One turning vector, and how many ticks it has turned:
The counts run from 0 to 774.
[ 91 108 128 107 104  92 159 132 103 137 105 106 126  63 121 148 109 110
 134 118 126 144  98 134 110 148  86 169 124 142 136 129 139 117 121 144
 167  97 107 155 132 118 156 175 140 101 147  92 112 175 115 136  73 141
  99 116 137 130 145 128 158 126  64 104 133 142 134 116  90 133 104 156
 115 100 141 166 127 161 134 130 176 159 119 142 176 134 101 143 107 122] => 702
[191 102 114  77 161 156 153 121 104 137 123  96 163  96 105  65 162 156
 121 147 133 127 159 112  93 121 165 116 128 126 147  96 135 117 108 113
 138 144 124 149 151 100 162 139 140 114 102 155 144  97  88 155 120 155
 131 141 133 121 112 136 142 163  96 139 127 115 130  84 122 108 105 104
 163 142 155  73 111  98 113 152 169 129 126  99 149 144 155 123  96 112] => 758
[108 129 114 131 137 140  95 140 149 104 164 142 143 160 121 165 137 142
 123 127 157 117 100  99 122 153 118 126 161 117 120 162 142 169 126 136
  95 125 129 133 124 162  90  90 110 156 140 152 156  90 137 125 149  94
 134 184 111 146 143 111  93 159 160  86  85 153 138 150 140 141 182 128
  98 105 156 140 133  91 114  94  93  89 126 134  65 123 144  99 132 149] => 270
[102 127 109 149 122 123  91 108 191 113 109 136 156 147 131 153 140 145
 141 156 131 135 117  97 142 177 109  93 137 111  87 169 138 183 115 117
 114 120 139 101 113 154  96 106 110 139 124 159 184 129 154 138 137  83
 173 139 112 119 162  77 131 158 172 119  81 123 132 121 172 131 147 136
 129 139 150 168 136 107 102 102 107 109 107 125 104 123 123 119 146 129] => 587
[114 106 121 147 134 135 121 151 153  98 149 119 156 126 127 155 137 123
 129 120 191 124  89 134 115 175  91 168 155 120 103 155 130 147 144 126
 131 150 140 111 135 115 115 101  95 106 113 157 138 108 122 143 138  92
 134 191 112 145 141 112  87 143 101  83  75 149 152 120 126 195 181 119
 134  95 159 125 125  88 119 119  90 117 123 132  91 116 124 131 124 129] => 277
[114 136  97 136 140 155 118 138 157 133 131 126 145 110 138  80 120 161
 125 170  91 159 169 143 137 130 136 124  91 132 145 182 115 158 119 129
 117 110 106 134  71 158 122 164 130  85 145 117 129 175 188 118 130 137
 153 122 148  85 152 119 121 106 145 149 133 121  98 145  93 116 119 158
  93 150 113 138 117 114 105 105  97 139 133 145 170 157  66 128 120 145] => 352
[132 107 103  83 150 131 165 150 106 146 127  86 122  80 132 104 114 143
 140 155 123 158 122 136 132 132 127 160 109 146 137 137 122 122 144 136
 126 110 127 154  96 105 167 169 102  93 159 111  99 162 138 119 111 137
  93 133 145 132 120 146 100 163  56 115 131 140 119 110  65 151 143 147
  82 124 147 116 106 131 133 127 119 131 122 152 166 165  91 160  68 118] => 383
[137 153 152 139  87 120 134 152 120  78 126 112 128 141 156 164  97 108
 155 145 108  98 114  81 129 132  97 125 123 114 119 103 101 124 146 119
 110 138 120 122 122 132  93  99 130 190  71 186 143  93 121 120 116 140
 124 119 121 113 167 155 121 139 115 113 127 163 108 113  97 144 135 120
 142  64 179 147 122 110 125 112 131 148 126  69 115 138 140  74 104 123] => 291
[138 135 141 102  98 121 139 133 140 131 147 103 110 150  94 130 137 116
 147  97 122 153 114  95 162  91 164 114 123 147 108  95 152  92 131 142
  84 165 142 156 145  67 139 126 146 140 133 135 143 129  76  88 146 144
  84  99 150 132 121 160 139 135  76 134 151 124  90 123 118 144 151 115
 151 133 121  87 123 135 139 173 120 133 134 106  67 117  74 136 130 156] => 524
[112  79 133 143 159 102 152 123 125 144 148 164 127 134 140  98  83  98
 142 140  86  95  90 118 147 157 114 148 119 117 145 130 157  87 122 135
 129  79 120  97 114 166 122 147 150 127 184 105 111 153 127  85 110 110
 126 105 124 144 144 110 107 158 163  84 112 146 152 167 119 121 128 153
 104 123 151 176 123 144 136  75 121 107 110 154 134 118  97 156 146 123] => 689
[159  93 129 144 145 124 134 136  86 155 141 126 140 149  87 151 165 127
 142 146 161  94  96 116  95 154 128 130 177 140 147 160 178 134 113 119
 123 107 107 118 162 154 153  99 130 143 133 132 127 124 141 124 116 116
 111 126 110 171 136 123 122 139 125 140 126 161 173 146 146  89 135 138
 116 190 179 142 103 117  98  81  74 124 116 158 137 128 162 129 124  80] => 138
[153 114 156 174 116 146 135 119 178 103 143 175 154 140 131  89  94 112
 124 153 125 111 126 110 125 141 104 124  96 109 148 127 118 101 123  99
 135 126 110  51 119 171  94 131 161 125  90 172 145 130 141 113 130 103
 179 108 112  92 178 115 133 108 171 132 105 125 145 139 132 143 143 120
 153 125 143 162 129 111 119 100 114 155 126  84 130 104  91 100 154 124] => 316
[ 71 124 130 162 108  91 135 132 146  98  99  89 128 127 161 197 126 100
 165 112 117 104 106 102 164 178  78 139 145 134  74 148 123 156 149 135
 125 150 168 154 119  86 113 106  96 138  98 135 143 126 130 124 121 146
 112 148 122 127 151 103 120 129  91 107 102 136  96 114 106 173 128 155
 154  88 136 148 147 132 128 136  92 138 111 134 129 141 128 148 130 138] => 564
[132 153 129 149 137 140  94 157 118 114 187 149 112 132 165 127 103 161
 101 143 164 131 117 186 113  90 124 160 129 133 149 163 105 137 141 130
 115 112  94 107 107 154 104 123 112 122 116 105  75 166 164 125 154 105
 137 170 116 124 120 137  79  74 159 110 131 141 126 160 107 154 148 141
  95 107 141 130 109  81 112 108  77 104 138 131 156 152 133 111 122 128] => 643
[ 89 112 138 169 110  95 137 129 140 101 121 114 128 169 148 187 117  93
 166 110 109  99  78  82 169 175  96 126 144 120  81 143 137 122 138 138
 108 155 160 128 115 104  99  85 105 147 118 149 156 128 112  89 149 136
 101 133 117 152 155 110 111 137 112 106  94 158 111 139 118 162 141 160
 134 104 150 161 143 136 125 118  87 127 108 146 102 108 117 151 154 137] => 559
[171 141 131 119 149 177 110 133 175 111 150 146 149 111 113  74 117 133
 116 154 131 168 168 142 122  93 140 126  98 119 131 121 115 144 127  93
 108 140  92 101 118 132 125 149 141  96 105 170 148 140 149 132 136  92
 167 118 147 104 150 142 133 118 123 162 149 118 106 118 118 151 170  82
 129 127 125 106 132  97  94 124 124 165 133  67 121 115  65  74 123 132] => 628
[116 109 153 121 125 102 144 105 146 130 166 140 131 137  95 159 128 111
  86  81 154 125  82  97 143 133 124 123 137 128 142 104 139 110 115 155
 113 136 149 129 149 124 118 113 129 129 119 130 149 100  75  98 157 102
 104 156 103 135 161  97 137 116 129  75 105  91 137 155 134 174 195 113
 118 121 129 139 175 127 153 147 127 108 118 132  61  83 129 126 155 159] => 549
[111 128 110 112 117 123  99 137 142 102 133  89 123 178 135 166 117 115
 180 139 107 156  99  90 160 137 138 116 178 121  76 164 161 127 136 150
  85 157 156 165 113  85 120  86 141 129 181 141 153 148 135  93 137 124
  96 123 157 148 125 125 145 144  80 124 110 156 116 124 130 133 132 147
 102 101 142 142 125 123 126 116  80 112 109 150  72 126 118 162 120 151] => 243
[110 132 122 129 119  97 152 156  72 126 110 125 136 119 118 186 137 112
 165 127 116  81  95  94 122 152 108 153 132 141 124 133 162 119 108 111
 122 111 111 146 137 121 146 114 120 173 122 128 115 137 124 129 115 166
  96 108 119 163 122 142 125 158 112 130 132 185 105 144 127  93  60 181
 164 121 175 153 106 144  90 123 161 142 134 145 175 160 135 127 145 100] => 428
[113 160 117 121 108 119 109 149 181 119 125 137 167  77 133 118 129 168
 122 153 151 143 126 134 111 141 126 139 106 122 109 133 114 164 127 121
 129 115 119 103 123 131 122 136 104 125  83 151 127 112 136 177 123  94
 192 149 113  80 157  93 101 139 164  77  88 102 118 106 153 165 132 104
 190 108 148 114 114  88 116 146 167 110 134  90 109 153 100 112 127 124] => 305
[108 141 134 129 116 130 126 138 147 123 143 117 116 169 110 143 141 110
 159 100  91 121 138  78 183 105 158 102 115 148 106 103 161 124 136 135
  69 150 145 168 129  96 121 118 147 173 133 128 148 109 107  81 146 158
  94 101 144 134 120 155 124 149 116 143 152 140  64 143 113 119 143 128
 151 132 103  94 127 144 132 146 100 128 142 110  75 139  77 115 147 174] => 529
[169  97 159 139 136 118 134  93  86 119 102 103  96 118 148 103 122  97
 136 120 131 102 140 148  86 126 157 128 156 122 119  98 110 109 132 119
 163 175 129 122 173  92 139 122 145 115 113 122 128 145  79 181 119 163
 120 125 142 149 115 126 176  84 129 143 168 103 146 108 147 108  91 123
 159 134 140 121 124 123 126 173 143 145 126 103 158  96 190 155 124 125] => 469
[112 108 148 145 121  95 144 111 140 115 152 137 129 173 114 168 113  95
 127 100 125 110  68  76 157 152 111 117 139 113 109 112 144  94 120 147
 103 154 150 113 131 119 103  94 123 143 126 150 164 116  76  80 164 118
  97 130 109 154 162 106 128 128 124  93 101 136 132 157 133 166 169 137
 115 115 152 164 161 132 139 126 112 118 110 140  66  81 120 140 167 147] => 554
[168 154 126  94 140 137 129 121 136 119 131 130 121 117 146  68  58 127
 151 185  56 161 143 121 134  99 165 126 105 113 111 125 102  98 124 122
 108 130 112 106  83 115 132 129 153  99 148 158 129 164 149 130 135 127
 154  68 168  95 159 118 146 109 161 121 152 107 103 141 131 120  97 124
 121 100 152 139 119 121 110 139 161 141 118 105 115 120  85 140 120 128] => 342
[141 112 151 153 120 144 113  99 170  90 111 132 124 119 142 148  94  95
 124 124 182 136 128 143 104 146  74 144 143 121 116 141  99 148 153 103
 164 151 128  83 147 126 111 129 146 101 100 155 150 150 152 165 115  87
 149 147 114 128 156 111 183  94  97 141 121 118 158  94 135 169 170 106
 123  95 135 164 149 118 119 131  99 172 112  81 141  89 138 101 121 130] => 599
[ 88  96 121 133 117  95 163 139 114 139 117 109 135  81 137 138 110 111
 147 133 124 129  91 137 126 167  79 171 131 143 137 155 149 111 129 145
 165  88 118 137 119 127 154 161 135  93 153  88  97 176 141 115  79 138
 105 123 127 129 147 115 132 130  74 101 109 149 141 125  83 138 109 171
 116 110 143 172 124 154 135 105 125 145 111 169 180 142 100 167 109 114] => 698
[109 106 148 120 122 127 104  86 158 119 143 129 104 130 138 145 119 116
  97  81 164 145 122 147 131 107 125 124 167 144 138 139 135 131 140 155
 136 133 153 150 161 110 117 145 178 120 157  81 129 146 110 119 124 104
 110 168 129 123 115  97 193  84  99 108 130  77 147 123 132 148 173 122
  98 107  90 133 162 134 175 143  88 110 115 121 102 102 164 143 128 188] => 229
[ 99 113 143 119 138 105 141 106 152 131 162 136 137 117  95 157 140 125
  75  75 165 126  98 116 141 131 122 130 137 143 148 112 134 134 117 159
 113 128 153 148 147 122 127 128 131 125 111 109 138  96  84 112 151 105
 111 175 100 122 153  89 135 113 135  67 106  76 131 151 126 174 195 107
 126 122 113 116 173 125 160 146 121  98 126 134  67 103 136 124 150 172] => 546
[167 143 144 127 147 119 134 130  76 142 134 101 123 138 125 123 151 126
 159 137  88  77 155 104 121 109 155 102 147 142 120  94 150 138 116 110
 106 125 111 161 164 121 143  96 153 170  78 135 123  88 113 135 110 166
 131  95 131 140 133 142 119 125 163 142 173 140  98 138 133  66  92 104
 179 141 159  76 109 121  90 135 126 125 129 100 118 147 153  87 129 103] => 160
[112 119 113 138 142 135  95 147 148 104 162 134 150 155 126 161 141 141
 129 124 171 117  93 115 122 163 110 140 160 119 118 167 137 168 132 133
 101 131 136 128 123 151  99  89  99 142 135 151 148  96 141 132 150  90
 137 188 107 145 138 108  85 154 146  83  76 158 144 145 140 158 174 128
 113 106 158 132 125  90 112  99  88  91 122 141  75 124 139 112 132 139] => 272
[133 130 124 145 131 118 129 122 120 165 150 103 171 114 104 108 206 193
 109 132 146 113 138 134 115 132 149  98 136 151 134 140 160 155  94 132
 127 112 115 149 159 125 149 120 120 113  66  97 126 108 105 130 132 142
 154 152 104 108 134 106  90 102 163 127 116 104 119 135 134  99 117 119
 181 185 133  69 111  89  96 138 107  99 129 150 132 155 132 128 150 107] => 170
[135 136 141  99  90  98 127  88 147 141 126  91 122 121 129  94 145 155
 119 131  97 171 129 113 146  95 174  74 126 130 102  94 137  95 115 157
 125 142 145 147 144  73 130 148 150 122 114 106 150 150  51 108 130 135
 119 105 141  92 130 109 160 106 114 119 133  69 112 103 140 132 113 111
 161 136 113 104 138 117 152 174 152 107 103 111 108 126 119 170 132 149] => 205
[ 84  88 112 138 185 112 125 117 116 137 126 166 107 106 147 145 113 115
 114 116 136  93 124 157 138 147 123 162 112 133 143 156 132 154 121 120
 126 111 137 125 105 147 133 163  95 129 176  85 105 178 151 142 150 118
 115 159 114 168 101  94 122 144 166 117 133 117 117 163 137 131 126 188
  88 141 119 171 142 138 114 121 121 109 129 164 204 142 146 162 145 149] => 89
[147 101 155 163 122 122 136 101 134 153 161 129 148 121  96  87 182 150
  94  96 173 122 122 141 111 126 144 101 115 132 134 102 148 113  96 125
 148 147 109 106 173 121 126 139 132  95  69 110 145 135  51 127 146 129
 137 146 106 131 132 128 111  81 141 141 128 107 145 135 148 129 139 111
 185 186 115  94 133 105 108 163 121 130 127 124 133  96 105 129 179 129] => 177
[163 142 107 123 150 158 128 134 166 131 151 141 134 140 126  73  91 169
 151 169 113 122 141 101 140 131 139 116  78 147 135 140 120 141 140 109
 108  96 122  95  97 179 118 123 144 134 116 151 121 111 183 138 143 122
 180 106 116  98 145 131  88 149 202 112 117 140 115 156 128 102 124 129
 134 137 158  98  75 119 105 119 103 111 144 111  99 155  76 108 118 120] => 31
[133 138 150 190  97 135 119 131 152  92 137 157 138 150 161 127  82 127
 136 149 129 103 116 130 122 139  86 137 113 126 147 168 109 110 139 116
 137 119 109  69 102 168  87 117 157 132  88 145 118 160 172 109 130 122
 160 120 109  94 166 123 130  73 160 134 109 143 139 148 114 135 110 163
 134 110 143 181 109 114 121  92  82 147 129 115 167 136 117 114 143 117] => 322
[150 129 110 145 140 163 140 131 171 140 157 139 151 118 114  82 113 180
 121 147 162 127 131 131 127 140 104 140  74 161 161 166 121 139 138 111
 136  89 122  90  99 169 128 146 138  97  93 127 106 135 188 124 146 117
 172 136  97  90 149 121  86 115 156 119 100 126 133 143 105 138 142 148
 131 154 136 102  85 120 112 119  78 126 144 137 141 156  68 127 122 120] => 37
[166  88 131 124 141 150 128 108  64 114 137 126 112 148 119 135 113 113
 133 115 151 101 112 104  80 139 110 137 147 113 144 128 134 120 106 107
 152 143  98 126 154 155 110 115 153 138 137 141 160 147  96 146 134 156
  98 136 115 185 113 166 158 131 116 159 140 191 161 136 128  77  97 164
  91 121 167 164 111 133  96 122 150 154 127 132 164  92 166 103 141 123] => 739
[135 161 148 140  80 120 130 157 119  78 122 113 131 140 154 169  99 117
 154 151 105 106 116  82 130 125  99 123 123 114 114 109 102 128 147 122
 112 136 119 125 118 137  93  95 129 194  72 183 143  96 127 121 116 142
 125 121 122 109 163 151 122 141 125 113 119 165 105 113  99 138 120 121
 145  67 178 144 117 108 124 107 134 143 127  70 117 149 138  68 102 121] => 292
[132 130 140 111  91 107 123  91 160 142 124 104 123 143 123  91 145 147
 128 132  82 165 134  98 160  99 176  59 118 118 100  94 147  97 103 147
 108 148 141 138 137  85 120 142 157 131 128 117 172 153  58  89 138 133
 121  95 145 101 134 118 163 123 128 136 133  85 106 109 149 121 119 117
 156 147 107 113 137 125 148 161 148 114 108 107 106 116  99 159 148 162] => 208
[ 71 127 123 130 144 116 125 121 159 135 150 123 142 112 111 165 157 144
  94  77 159 113 133 124 156 128 119 131 136 163 144 130 145 167 133 158
 105 114 156 180 138 122 130 135 129 138 111  89 120  86 128 118 139 121
 127 185 108 110 135  92 116 119 139  84 113  80 100 151 114 156 182 122
 138 127  96  89 164 123 151 144  90  86 136 139  88 146 132 118 138 179] => 541
[151 147 111 112 146 150 123 130 150 123 131 130 139 130 148  63  81 143
 153 192  47 151 159 114 147 114 160 112 100 116 124 152 116 122 120 123
 101 121 110 113  69 137 124 136 148 102 148 152 138 164 172 112 136 137
 158  77 165  88 159 121 132 122 164 139 138 121  92 148 114 110 100 141
 111 126 140 137 116 118 104 113 128 137 120 121 128 138  73 135 123 127] => 346
